The same turns and mirrors carry the whole set onto itself, and each row onto the other rows of its family. Which rows share a family with each named row? Give them in list order.
These 15 rows form 3 families of 5 rows each.
Q236: [ 28   3 -18   3 -24 -19  18 -36  24  52 -15 -67  21  29  -5  16  40]
Q119: [-42 -38  -2 -24 -22  -6   2  -7  33  25   1 -27  34  25  47  53  24]
Q980: [-25 -49  -1 -33 -31  -5   7  -8  39  25   2 -20  41  25  54  36  32]
Q948: [  8  -2  -5 -12 -29   3   7   0  60  37  40  -6   0  36  -8   8 -27]
Q516: [ 14  11 -48 -26  -5 -25  -1  -1  13  25 -30   0  -3  -4  53   8 -15]
Q836: [-30 -46  -5 -19 -28 -22   3   4  21  31  -1 -25  33  20  51  51  25]
Q906: [ 11  14 -41  -8 -17 -30  -3 -11  -5  37 -36  -7  -2 -10  40   8 -17]
Q575: [-10 -27 -29 -11   7   9  27 -59  29  14  31  -1  14 -31   0  14  15]
Q295: [ 48  -8 -15  -8 -28 -19  20 -36  26  37 -22 -59  16  36   3  14  38]
Q556: [-14 -16 -25 -11  16   2  23 -61  28  25  29 -17  16 -37   9   4  11]
Q772: [ 29   3 -17  -2 -30 -23  22 -45  17  38 -10 -52  14  31 -16  10  45]
Q344: [ 28  -8 -11 -18 -34  -5  15   3  67  27  38   0   6  25  -2   1 -25]
Q472: [  4  20 -47  -8  -8 -21  -5   0  11  35 -34  -9  -1  -8  42  21 -23]
Q569: [ 10 -20 -20  -8 -34  -2   1  10  59  34  39   3   1  35  -6  14 -24]
Q284: [ -1 -32 -31 -18  11  -5  21 -64  36   8  19 -17  20 -37  15   0  16]

The rest of the family of Q836: Q906, Q575, Q772, Q569
The rest of the family of Q119: Q236, Q948, Q556, Q472

The same turns and mirrors carry the whole set onto itself, and each row onto the other rows of its family. Which rows share a family with each named row? Give them in list order.
These 40 rows form 5 families of 8 rows each.
Q598: [ 15 -11  21 -24   8  24  -9 -14   9   9  15   9 -40  -8  33   6  -8  17
 -11   3 -13  -9  23 -49 -39  -2  -6 -17]
Q333: [ 28  11   4 -18  -3  46  -9 -18  -9  21  14 -14 -12 -27   7  53 -17  29
 -29 -18 -12 -16  21 -21 -17 -27 -13   1]
Q451: [-43   6   7   0  -8   4 -15 -12 -40  41  25 -12 -34  -5  24   3   6  13
  35 -14  29  66  -4  17  11  18 -17  -7]
Q175: [ -4  55   8  23  -7 -32 -24 -12  -7  34   3   7  11  34  17  46   6  -3
 -13  -5  21  -4  13  22  13  38 -38 -14]
Q874: [-17  -8  38 -21 -22  11 -15   2  18  23  34  -1 -47 -12  54  35   1   8
 -11   2  13  26  28  -7 -20  22 -25 -16]
Q418: [ 19  14   4 -17  11  -3  10  -6 -29  42  28 -15 -32  36 -16  13  12  14
 -30   8  -6  -6   4 -28  28 -46 -32   3]
Q228: [ 27   7 -33  18 -16  26   4  17 -47  14 -23  32  -3   9  18  40   5  20
  -7 -22  32  27 -35  28   1 -35   5  17]
Q479: [ 41   0   9 -26   6  25   5  18 -27  32  37  -1 -19  16  -5  34  13  34
 -28 -13  21   7   1  18  31 -61 -18   9]
Q290: [-16  10 -13  48 -33 -14  18   4 -43  34   1   4 -41  12  43  33  14 -11
 -12   4  36  41 -30  12  15   9  -3  -5]
Q945: [ 15 -15  -2  32 -18   9  26  16 -32  13  -7  35 -30   9  55  11  12  -3
   1   0  54  50 -23  10   9   6  16  -7]
Q638: [ 55  11  -5  28   9  50   4  -7 -43   4  25  17   9  -8  10  42   6  33
 -32 -22  33   5   7  25  20 -16   3   2]
Q124: [  2 -21  35 -26  -4  21 -11   0  18  10  26  13 -48  -9  52  11   0  14
  -7   4   5  14  27 -28 -33  12 -10 -19]
Q99: [-27  16   8  18 -21  -6 -12   0 -29  23  35  10 -28  31  25  35  25   1
 -22   7  26  46  15  21  16  29 -55   7]
Q908: [ 49  41  10  19   9   4 -20  -4  -4  16  -1  27  35  11  21  46  -3  19
 -10 -25  38 -18  12  38  12  14   2 -19]
Q976: [  1   1   2  -5  29  -1 -22 -20 -25  21   1  17 -23   1  24 -35  -7  25
  52 -18  14  15 -13 -11 -23   5  25 -29]
Q633: [ 19  18  -5   0  11  39 -12 -17 -43  33   6  -7  13 -29   4  21 -15  36
  31 -43  36  28  -7  31  16 -15  19  -8]
Q852: [-18  17  35 -16 -28   0 -24  -1  22  36  26 -15 -28 -13  45  60  -6   8
 -15  -7  11  10  26   8 -13  23 -29 -17]
Q167: [ 26  -6   9   9  23  -6 -25   7  -6 -12  17  57 -28  34  43 -18  17  23
   5  -2  17  -5  -1   0 -36  13   4 -23]
Q189: [ 14  39  26 -11   2 -50 -21  12  11  53  25  -9 -18  35  17  35   8  14
 -11  -7  16 -31  -5  25  18 -18 -12 -31]
Q282: [ 23  29 -23  27 -15 -14 -14  17 -21  23 -31  32   4  15  33  42  -1  13
   6 -25  34  -2 -41  40 -10 -13  19  -9]
Q503: [-13 -17  11 -10  11  18 -16  -3 -31  20  20  18 -33  -8  35 -22   4  26
  48 -19  35  56  -7  13  -8   8  12 -15]
Q205: [ 33  14  21 -22  28 -30   2  -2   3  36  12   8 -25  46   5 -11   7   8
  -7  10   2 -30   4 -33  10 -24  -8 -25]
Q557: [ 12  19 -28  24  -1 -16  15 -12 -35  23 -44  26 -13  36  16   0   1 -12
   2   7   8   7 -26 -36  -5  -2  -3  -1]
Q168: [ 18 -19  38 -16  -2   3  16  24 -10  32  57   3 -50  19  34  12  25  17
 -19   7  41  32   7  13  34 -23 -12 -14]
Q275: [ -8  21 -17  10  26   1 -13 -41 -49  35   2 -14 -23  -3  -4 -21 -10  19
  32 -15  -8   4 -14 -30  -9  -6   9 -17]
Q785: [  0  16 -19  11  14  35  -2 -35 -66  36  15 -25 -13 -23 -10   7  -9  29
  18 -25   8  28 -10  -6  14 -21   4   0]
Q108: [ 21   1   5 -19   7  35  -7 -22  -6  15  12  -7 -29 -15  12  24 -13  22
 -23  -4 -22 -19  22 -49 -29 -19 -12  -6]
Q644: [ 46 -15  40 -29  22  -8   7  22  12  23  29  28 -28  31  34 -11  15  18
   0   2  36  -1   7  -3  13 -21  11 -29]
Q559: [  8  13 -41  23 -14  15  17  -5 -59  22 -28  15 -16  23   2  24   5   1
 -14  -2   9  28 -29 -15   6 -27 -16  24]
Q252: [  4 -20  15   3  -3  18 -14  21 -21  -7  38  48 -36  25  46   7  28  21
  -7  -1  39  49   9  26  -8  14 -22   1]
Q966: [ 15  20 -14  33  25 -15 -15 -25 -32   6  17  18 -33  33  12 -10  11  14
 -17   9 -16 -29  -5 -35 -25   3  -8 -19]
Q480: [  5  29  27 -18 -22  11 -29  -3  21  35  15 -15  -5 -21  33  73 -15  17
 -16 -22  10  -9  24  19 -13   8 -19 -16]
Q296: [ -9  17  27  -2 -11 -34   2   8 -12  55  52 -24 -50  30  19  31  20   6
 -26   9  19   8   0  11  35 -14 -30 -17]
Q718: [ 26  22  15 -20 -12  37 -22  -8   6  27  12 -13   1 -30  19  70 -18  29
 -23 -27   3 -15  22  10 -11 -15 -11  -6]
Q532: [-10  39 -20  46 -26 -40  -6   2 -26  39 -20   7 -18  21  36  41   3  -6
  -3  -7  23   2 -39  21  -2   8   3 -16]
Q208: [ 23  14 -21  42  11  29   8 -27 -62  10  34  -3 -28   7  -3  21  11  21
 -42   1  -4  -3   1 -20   8 -18 -17   5]
Q622: [ 49  17  23 -28  10  -6 -18  27   6  34  24  13  -2  21  14  36   6  35
  -9 -24  31 -20  -4  42  17 -43   4 -18]
Q44: [-36  41   6   4  -5 -24 -28 -24 -25  55   3 -20  -7   1  14  17  -7   7
  40 -20  22  30  -4  20  11  27 -14 -19]
Q192: [  3  40   6  -3   9  -4 -30 -17 -17  45  -8  -4  21 -12  14  22 -17  23
  45 -39  34  12  -6  37   8  13  13 -24]
Q266: [ 29  -1  -6  21   2  -8  16   7 -16  11 -36  49 -11  26  45  -6   2  -7
  14   2  37  17 -24 -14  -6   9  23 -16]

The rest of the family of Q874: Q598, Q333, Q124, Q852, Q108, Q480, Q718
The rest of the family of Q633: Q451, Q976, Q503, Q275, Q785, Q44, Q192
The rest of the family of Q266: Q228, Q290, Q945, Q282, Q557, Q559, Q532
The rest of the family of Q175: Q638, Q99, Q908, Q167, Q252, Q966, Q208

The same turns and mirrors carry the whole set onto itself, and each row onto the other rows of its family. Which rows share a family with each named row? Give them in list order.
These 18 rows form 6 families of 3 rows each.
Q251: [-73 -11  -3  16  51 -12 -46  25]
Q810: [-22 -23  13  40  86 -17 -15  25]
Q972: [-47  18   7  -1  16   4 -39  19]
Q600: [-74  -9  15  30  43 -50 -22  20]
Q899: [-41 -13  42 -13   5 -15   2  12]
Q960: [-25 -16  22   2  10 -39  17  40]
Q179: [-23 -33 -22  28  58 -24   9  10]
Q771: [ -4 -12  36  -5  38  -5  -6 -19]
Q657: [-20  -2  39  38  40 -12 -55   7]
Q601: [-17 -17  13  10  78 -11 -49  27]
Q847: [ -1   2  27  25  14   1 -40  27]
Q102: [-15  -7  33  18  24  -6  28   3]
Q839: [-39 -26  23 -12  13 -39   1  42]
Q802: [-66  16  14  28  25 -10 -23  43]
Q218: [ -3  -7  12  37  34   8 -34 -10]
Q576: [ -4 -46   6   6  69  -9  -3  17]
Q429: [-74 -28   9  17  52 -45 -25   9]
Q578: [-26 -42 -23   9  46 -19  10  10]

The rest of the family of Q960: Q600, Q179
The rest of the family of Q102: Q810, Q802
The rest of the family of Q847: Q657, Q218
The rest of the family of Q578: Q839, Q429
The rest of the family of Q899: Q251, Q576

The same turns and mirrors carry the whole set onto itself, and each row onto the other rows of its family. Which rows share a family with each named row? Give them in list order.
These 16 rows form 4 families of 4 rows each.
Q521: [  9  12  12 -16 -47 -33  45  -3 -10  -9  12 -53 -25  -1  25  -1]
Q351: [-44   4  -1 -60  17 -37  14 -10 -25   8  -3 -31  33  -6  16  33]
Q641: [ 13  11  11 -16 -37 -22  27  17  -7   9 -10 -54 -38   8  26  34]
Q720: [  7   5 -12  11 -31 -42   1  13 -78  17  33 -15  26  12  38  22]
Q456: [ 16  14  22  -7 -22 -18  26  -6  -7   1 -23 -41 -38   0  20  20]
Q191: [-21 -21 -27  34  17 -79   2   9 -16  -3  -5 -10 -26  13   5  30]
Q55: [ 15 -19 -35   4 -18 -50  20  17 -59  35  -9   2  21   1  42   6]
Q173: [  6 -30 -18  11 -15 -49   7   7 -74  29  -5  -1  25  10  38  14]
Q26: [-38  -9 -18  19  22 -54   2  34 -16 -21  16 -24 -19  25  -1  40]
Q654: [-31  -4  13 -46  26 -24  15 -32 -19   8 -12 -22  29  -4  24  23]
Q744: [-42  -6   2 -47  10 -43  30 -30  -4   1  27 -41  29  -2  27   8]
Q325: [  3  -2 -13   3 -19 -26   0  26 -79  39  18 -23  24   9  25  14]
Q463: [-47 -18   2 -50   5 -49  16 -21 -23  -2  21 -51  26  -1  30  -9]
Q401: [-32   3 -21  26  14 -70  -5  13 -18 -20  37 -20 -12  22  11  44]
Q458: [ -1  -2  11 -14 -41 -42  27   2 -12  -7  11 -69 -36   5  28 -12]
Q950: [-20 -20 -41  20  21 -76  16  18  -2  -3  -7  -2 -17  12  17  27]

The rest of the family of Q351: Q641, Q26, Q325
The rest of the family of Q458: Q55, Q463, Q950

The same turns and mirrors carry the whole set onto itself, and each row onto the other rows of its family. Which rows share a family with each named row? Give them in list order.
These 18 rows form 3 families of 6 rows each.
Q568: [-11  47   2 -41 -27  29 -29   7 -28 -24  46 -17 -10  27  25  -7 -28]
Q100: [-25  27   2 -12 -26 -48 -33  13 -47  -5  29   1  29  31 -14  -4   4]
Q757: [-25  -6   4  28 -28  18   3 -20 -20 -31  11 -53 -24  13   2 -22 -19]
Q769: [-32  -3   4  37 -30   1  11 -29 -15 -23  16 -43 -26   4 -13 -26  -1]
Q752: [-21 -25  12  -1 -40 -21 -30 -41  -6 -15   2 -36  33  28  -4  14  -1]
Q178: [-14  40  10 -24 -22  11 -17  13 -29 -23  63 -17 -16  23  26 -21 -31]
Q457: [-17 -28  24 -23 -33 -21 -24 -50   9 -19  14 -26  25  20 -24   1  11]
Q925: [ 13  23  26 -46 -30  30 -21 -37  11  16  -4  -5 -14  14  -8  26  13]
Q725: [ -2  23  32 -48 -21  24 -22 -30  17  18  24  12 -27  22   9  18  14]
Q704: [-14 -15   3  26 -17  18   3 -20 -16 -33  23 -36 -28  -8 -19 -32   0]
Q887: [ 10  28  39 -49 -26  39 -13 -30   3  13  18   7 -22   9 -14  14  15]
Q864: [-21 -16  20   0 -37 -16 -26 -61   2 -11  23 -38  21  19 -15  17   5]
Q383: [-13  16  -2 -18 -35 -42 -37  22 -36  -7  39  11  32  23  10   0  -1]
Q795: [  1  10   8   8 -27  -4  -5  21 -27  18   4  25 -43   8 -20   0  34]
Q618: [  0  16  12  -5 -31   3   3  10 -22  16 -11  31 -22  -7 -26  -8  39]
Q75: [-26  53   5 -20  -4  19 -24  -9 -29 -18  58 -23  -7  16  20 -19 -27]
Q291: [-16  24 -14 -20 -40 -31 -34  33 -44 -12  13  12  24  25   4  -3   4]
Q384: [  4  19   1   3 -32  10   7   9 -19  13 -27   9 -38  -2 -22  -6  27]

The rest of the family of Q100: Q457, Q725, Q704, Q795, Q75
The rest of the family of Q291: Q568, Q757, Q752, Q925, Q384
The rest of the family of Q618: Q769, Q178, Q887, Q864, Q383

The same turns and mirrors carry the whole set onto itself, and each row onto the other rows of its family. Which rows share a family with each named row? Give them in list order.
These 30 rows form 5 families of 6 rows each.
Q79: [-32   4  -8  43 -45  22   2 -31]
Q362: [  3  19  -9  -1 -51  23 -22 -18]
Q443: [-10 -21 -34  39   6 -15 -38 -11]
Q440: [ 29 -14 -28   8 -13 -39 -30 -24]
Q18: [ 24   7 -33  -4 -28 -21 -12  11]
Q391: [-10 -21   7  53 -15  17   4 -49]
Q997: [ 25   6 -31  46 -18 -13  23 -50]
Q648: [-13 -20   5   4 -23  10 -31  10]
Q417: [-11  14 -13  38 -51  32   3 -37]
Q552: [-16 -40 -33  50 -17   7  -6   0]
Q232: [ 48 -14   0  32   4 -13  -3 -34]
Q45: [  7 -32   9  51   7 -15  -1  -6]
Q12: [  3 -10 -17  48  -4 -43   0 -44]
Q724: [ -2 -11 -34  30   0 -28 -35   5]
Q301: [ -6  -1  -8  32 -38  25  10  20]
Q930: [  6   0   2  24 -57  15   9 -55]
Q763: [ 24  -1  -4  21  13 -10 -23   9]
Q25: [ 38  -4 -35  21  -8 -35 -20 -36]
Q454: [-33  -6   4  32 -49  21  -6 -15]
Q195: [  0 -30 -23  57  -6 -35  -3 -33]
Q365: [  9 -29 -28  47   8 -19 -32 -28]
Q846: [ 15   3 -19  41   7 -42 -16 -34]
Q319: [ -9 -13 -12  15 -64  29 -11 -14]
Q238: [ 29  25   7   0 -25 -10  -3 -40]
Q149: [ 34  18 -16  14 -39  26   8  -6]
Q731: [ -6   0 -18   1 -55  28 -26 -13]
Q246: [ 17 -24 -17  20  -7 -44 -30 -11]
Q145: [ -2  20  -3   9 -65   6   6 -21]
Q786: [ 18 -14  -4  43 -45  21  32 -23]
Q778: [  7  10  -3  10 -64  -1  10 -44]

The rest of the family of Q778: Q79, Q443, Q440, Q12, Q731
The rest of the family of Q930: Q362, Q724, Q25, Q454, Q195
The rest of the family of Q648: Q18, Q391, Q997, Q552, Q238
The rest of the family of Q232: Q45, Q301, Q763, Q149, Q786

